One turning vector, and how many ticks it has turned:
The counts run from 0 to 244.
[  5 -18  10   5  13  10 -16   4 -17  11 -21  -3   1 -11  13 -10   3 -11
  -5 -30 -58  -2 -13   4  39  13  -3 -21 -17 -30  -1  35  -6  36] => 206
[-22 -14 -34 -34  12   5  21  23   0  -7 -20  33  -1 -12  22 -18   9   9
  11 -14  14  -4 -13  12  60  18   5 -21  -4  -8 -22   7 -18   5] => 102
[ 32  -6  -4 -21  13   8 -35 -18 -16 -25   2 -18  22 -25 -37  -1  -2  17
   6 -25 -27  -5   5  -9 -36   3  26 -15   8 -28  -1  -1  -4  31] => 58
[-37 -32 -15   3  10   9 -27   5 -11   9 -25  25  16  16  13  23  -9  11
 -39  -9   2 -23  -1  -4 -32  16  13 -29 -34   3   7 -26   6   4] => 38
[ 20  17   1 -37  -6   1  16  20  12 -20   1   0 -10 -27  19 -14  22  -6
  42 -11 -20 -12  20   6  48   5  -2   7   7 -14 -24  24 -16  -3] => 192
[ 32 -25  22  26 -21   3  -9 -42  14   4  21 -28  24  -8  -8  11 -13 -22
  -6 -11 -33  15   3 -16 -27 -20   0  15 -15   0  16 -24   5  23] => 242
[-16 -37   5  10  15  -5  17  -7   5  52 -13  14   2  15  24  -5   8 -29
 -19  -9 -22  16  -7  -2  45   6   1 -29 -10  -5  19   8   5  20] => 116
[ 39 -23  12   8 -15  -1  -9 -43  14  -9  14 -19  21 -10  -9   1 -16 -17
   3 -28 -35  20   3 -17 -20 -15  12  18 -14  -7  12 -18  -8  35] => 243
[  3  21 -11   4   6 -10 -16  35 -10 -23  -2  15 -19  16   2  27  -9 -12
 -18 -23 -39 -25  19  10  -4  39  14 -14 -23 -21   2  24 -19   3] => 126
[ 12   5 -20  32 -25  23 -29 -13  -9 -42  15 -24  26  -3 -28  22 -18  25
 -23 -22   6   1  -8  10 -15  -2   4  27   5  16  -1 -23  -5   6] => 162
[ 15 -29  30  27 -20   7 -10 -33   8  22  21 -32  23   0 -11  23  -8 -19
 -16   4 -20   9  10 -19 -39 -16  -5  11  -4   7  21 -27  19  13] => 241
[-26 -50  -8  14 -10   1  21 -15  19  33 -20  32  20  -2  33 -10  -2 -10
 -20 -25   7   6 -17  -1  29  -1  -2 -11 -37  15  12 -12  -9   0] => 118
[-13 -29   8  13  32 -15   2 -13  -8  50  -8   3   0  28   1   6  13 -26
 -24  -2 -20  12   3  -6   6  11  11 -47   6 -14  26  13  15  20] => 222
[-27  -5 -11  11 -10  23 -27  -5  -4  17 -24  -7   0  17  32  22  19  -2
   1 -18  32  15  23   3   9  -6  -3  14  18  41  -2 -43  37  -6] => 92
[ 36  28  -1  26 -15   5 -10  -6  -5 -29  34 -41  -5  17 -33  29   0  -4
  -3  -8 -13  18  18  10   7   1  14  24  38   1  10  -1   4   4] => 71
[  0  -6 -20 -23  38  13 -26 -12 -22  -1  -4  -5  -2  22  -1  -1   9  10
   3 -20  10  29   0  -1  13   5  23 -12  36  -2   0 -26  25  46] => 75
[ -1 -12  13  10 -15  32 -36 -28  -1  27 -26 -28  16 -22  14  -4  27   4
  18 -23  23   7  20   1  -5 -28 -10   8  20  25  -8 -11  27 -15] => 94
[-27 -34  25 -22  10 -11  13  15  11  50 -14  16  -3  -2  20   1  25 -22
   9  18   0 -20  24 -14   3   5  -3 -33  -6  -2   5  -1  16 -18] => 24
[ 29  32  -5  17 -22  -9 -18  -6   5 -20  -8  -1 -16   2  17  26  12 -21
   6 -44 -24 -11  48   5 -23  10  12   5 -17   3  11  12 -14 -22] => 217
[ 22   9  -1  -2 -36  -3  18 -10  27 -23  37 -21  17 -13 -31  18   8   7
  14  13  31   0  25   2 -23 -12  10  25  18  19  -8 -30  -4 -33] => 68
[  7   6 -27  15  21 -17   7   0 -12   9   3  10  -1  24 -35   8   3  -8
 -32 -29  -2   1   3  15  16  35  22 -45   7 -17  17  45 -23  -3] => 34
[  8  -5 -20  45 -27  19 -15 -16   4 -26  21 -26  27   0 -34  25 -21  20
 -27  -3  18   5 -16  11  -7  -3   2  18   8  23   8 -22  -5  -3] => 161
[ 49 -10 -18  -4  -1 -22  24 -40  21 -13  12  10  11 -14 -14 -12  -3 -10
   8 -41 -15  17  11  -4  -4   3  28  -9 -14 -20  11  12 -39   8] => 138
[  7  -9 -29 -22  18 -36  40  -5  29  -1  23  31 -10  29  -2  11   9 -15
  -1  -7  22  27  21 -10   5  17  38 -14   8   0  11 -26 -11  -1] => 49
[ 14  23  -3  17  -6  -2  -8  25 -12 -28   5  -3  -4   2 -14  21 -11  -7
 -20 -20 -36 -25  17  16   3  32   8 -14 -25 -22   5  41 -28  -8] => 125
[-14   9  -1 -32  23  -4 -28  29 -17   9 -28  20 -16   7  31   9  20 -13
  14 -29 -31 -19  28  -5   7  22  11 -28 -15 -21  -7  12   5  15] => 21
[-22 -27 -17 -37  16  -9  20  18  10  12 -20  43   6 -14  29 -17   5   1
   8 -10   1 -18  -3   0  35  18   5 -30 -27 -14 -14   3 -16   2] => 209
[  0  -1  -2  24 -17  25 -36 -34  -1  20 -35 -14   7 -18  11   5  27   2
  -2 -38  24  -1  26  12 -13 -15  -8  -5   5  18   0   9  11 -30] => 201
[ -8  -8 -25  20 -30  17  -3 -12   7   4 -24   7  22 -32  -3  -6  11  18
 -10 -27  44 -15   1  18  12   1  -5  -7  -6  19  -7  17 -24 -49] => 14
[-21  -6   8 -36  30  -4 -13  29  -7  23 -25  23 -13   6  35   4  26 -12
  15 -14 -17 -18  33  -8   5  19   9 -37  -6 -15 -10   6  17   4] => 22
[ -7  16  -3  -9  17   5 -34  32 -23  -8 -25  10 -21   7  27  14  10 -10
  -3 -29 -44 -22  27   5   6  24   6 -21 -13 -20  -5  17   0  19] => 20
